One vector is turned by the same rotation once a step. Each row is the vector after some number of steps, and that number follows the row.
The counts run from 0 to 667.
[165 122 120 113 149 126 130 119 111 139  95 134 134 124 146 149 150 125
 114 110  83 125 135 155 139  87 141 150  96 169 112 121 157 120 117  91
 133  94 113 171 110  99 168 133 182 167  63] : 209
[119 160 136  97 113 138 115 153 112 168 101 104 131  90 105 110 158 102
  98  80 115 125 138 152 110 132 145  91 108  88 140 138 137  98 110 167
 114 145 126 140 204  79 138 162 132 104 135] : 501
[119 106 136  45  84 149 111 107 140 111 104 142 168 139 131 133 115 111
 149 130 126 130  88 108  99  97 114 122 105 131 103 146 134 109 160 139
 131 142 109  53 171 142 102  86 106 115 143] : 272
[160 108 122  88 112 145  96 126 116 103 113 125 142 159 147 147  77 128
  93 165  80 122  61 112  96 110 145 105 115 166  93 141 177 101 120 133
 153 147 117 122 151 144  97 123 131 130 122] : 629
[151 150 148 145 131 144 125 137 130 175 119 109 139  97 130  82 172 103
 122 115 123 146 184 106 162 109 149 119 109  60 140 156 132 135  88 143
 118 131 129 151 154 124 179 143 168 136 109] : 137
[141 128 136 135 106 123 111 144 128 132 102  91  91 114 118 175  87 140
  83 120 104 114 101 188 140 120 124 154 153 184 105  83 147 128 109 115
 119 109  96 177 127 117 132 147 170 137 110] : 518
[139 183 180 125 116 122 103 149 133 148 144 125 169 119 129 141 145 125
 151 160 128 111 151 134 113  98 168  97 121 102 146 119 122  91 138 213
 162 163 107 117 137 150 145 133 166 128 148] : 588
[135  69 102 104 161 151  96 142  72 105 107 143 146 135 158  84 150 127
 120 133  88  84 120 100 133 155 151 120  91 151 139 124 151  95 105  83
 166 125 149 131 151 116 124 154 127 113 131] : 347
[159  97 105 100 150 133 155 148 119 119 136 143 140 146 185 102 171  70
 145 151 109 123 153 133 156 122 151 111  85 148 133 131 158 113 100 128
 150  92 138 134  94  96 146 108 156 142  71] : 63
[ 90 116 154 157 133 131 152 152 166 128 171 128 131 114 138 100 141 100
 149 138 173 133 166 111 144 165 119 121 155  85 159 123  86 143  97 174
 125 134 156 101  72 160 122 108 103 138 152] : 27
[112  67 122 156 154 163 119 170 161  96 177 109 131 110 152  70 125 117
 143 147 170 123 107 129 119 163 162 136 141 168 154  97 107 125 114 111
  88 116 138 110 112 134 114  86 110 135 157] : 115
[152  72  88 153 171 147 148 170 111 114 140 118 113 150 169  64 153  88
 108 121 127 128 143 113 129 171 138 134 113 146 137 130 112 146  92  90
 119  82 164 157 113  93 129 116 126 134 108] : 259
[ 98  96 148 122 102 154 107 121 171 105 145 126 139 126 113 113 108 135
 162 122 180 131 104 110 108 126 100 154 153 138 122 115  82 146 160 123
  91 135 118  60 131 162 109  79  94 129 180] : 472
[129 115 135 127 111 144 107 154 128 125 135  87 123  96 135 127  84 120
  91 172  98 119  72 158 144 141 161  99 135 156 144 111 188  84  64 148
 142 138 127 160 147 129 106 153 143 126 117] : 429
[105 113 126 106 143 128 149 130 165 126 166 130 132 119 133 174  68 136
 125 169 132 141  58 148  95 143 151  96 143 162 128 130 163  90 110 154
 125 146 147 122  91 128  88 101 114 161 111] : 626
[126 170 105  84 106  94 167 120 135 138 113 142 116 164 103 168 133 113
 124  76 142 168 131 128  79 121  94 116 133  99  97 170 100 158 184 146
 109 120 127 109 142  97 109  99  91 108 127] : 611
[143 159 131 105 126  92 161 109 139 140 111 157 114 150 132 211 121 137
 127 126 106 135 141 166 129  91 110 149 131 159 103 116 140 133 146 128
 144 108 102 142  70 118 147 112 157 170  79] : 13
[147 128 154 145 120 140 114 189 142 129 152  84 139 121 162  93 165  73
 128 163 121 108 173 140 163 134 153 108 119 105 149 100 128 116  70 187
 149 124 128 139 109 144 140 134 157 127 133] : 226
[118 132 136 140  95 120 126 124 140 127 107  93  87 108 103 182  71 154
  95 121 111 127  87 194 147 122 103 158 170 188 109  86 144 139 113 110
 111 112  99 160 119 122 114 145 140 132 117] : 519
[142  81  97 177 161 154 105 133  94  96 142 122 120 113 143  72 126 161
 133 140 135 109  95 133 156 131 154 148 113 180 152  97 156 130 134  50
  98 119 129 158 158 102 137 132 134 100 126] : 203
[162 126 122  86  95 135 108  79 119 121  99 142 145 149 127 158  88 151
 118 142  91 148  83  90 127  77 102 144 114 140  81 164 177 134 152 104
 146 133 110 120 157 153 121 116 134 129 102] : 127
[107 170 125 143 137 128 147  98 156 178 132 122 118  87  85 140 113 162
 124  82 168 169 107 153 104 104 132 134 143 109 132 148 120 139 142 110
  51 144 128 150 161  95 145 118 129 143 123] : 51
[114  76 167 133  99 189  83 130 153 120 130  96 150  81 125  59 126 122
 142 131 150 127 122 112 156 114 129 162 127 121 139 100 115 131 100 111
  89 132 114  83 169 164 141 109 129 126 164] : 276
[132 152 143 161 137 136 134 133 137 181 131  97 129  77 121  83 155 112
 109 118 132 147 163 125 161 126 149 117 125  58 155 142 138 126  71 151
 102 142 141 163 146 117 171 157 156 135 105] : 138
[155 151 122  70  60 129 129 132 121 122  82 108 121 142 131 129 140  80
 113  91 104 147 146 133 152  91  84 121 110 115  97 150 152 149 130 136
 126 112 103 107 178 103 128 121 123  80 109] : 217
[120 154 128  81 156  89 166 122 132 173 100 158 134 152 121 174 160 113
 124  76 124 137 173 132  79 132 117 127 121 106 114 150  77 125 151 146
 141 114 137 131  86 112 142 121 135 180 112] : 102
[129 121 123 117 123 129 138 121 126 168  93 107 105  87 118 149 121 127
  90  87 104 144 122 178 157 103 115 160 131 149 113 111 145 123  95  89
  98  92 117 176 126  86 158 144 160 166  80] : 211
[165 187 124 165 131 119 115 147 115 159 128 100 110 156 108 121 138 132
  92  89 129 152 138 118  89 112 138 114 133  89 107 155 117 153 158 139
  89 138 109 182 183  93 138 138 151 104 138] : 250
[105 169 157  84 116  93 127 116 147 139 107 147 142 120 102 216 123 154
 136 103 125 112 122 188  90 104 125 129 131 165 117  95 104 105 174 155
 128 138  95 110 114 117 131 118 144 160 128] : 158
[129  76 162 109  88 187  66 136 145 117 112  90 152 100 136  57 133 104
 130 126 133 121 121 105 145 101 127 155 117 127 124 110 119 127 114 117
 108 131 108  88 184 154 138 109 129 117 166] : 275
[ 86  68 113 122 172 119 127 112 110 103 134 170 139 140 126 129 119 165
 147 135 131 100 114  93  97 185 125 134 126 148 148 122 101 110 131  88
 162 140 164  99  85 166 100 134  82 148 155] : 545
[ 76 146 157 100 127 102 128 116 146 145 110 139 127  92  92 206 119 156
 137 100 135 107 116 198 103 124 120 143 142 169 141  81  94  95 150 137
 123 129 103 117 102 117 134 134 146 166 135] : 157
[115 129 147  66 157 117 117 108 120 147  91 165 177 105 128 165 156 148
 151 111 104 101 124 153  90  95 156 129  87 157 130 110 123  72 152 124
 147 138 113 117 118 120 154 128 163 183 113] : 353
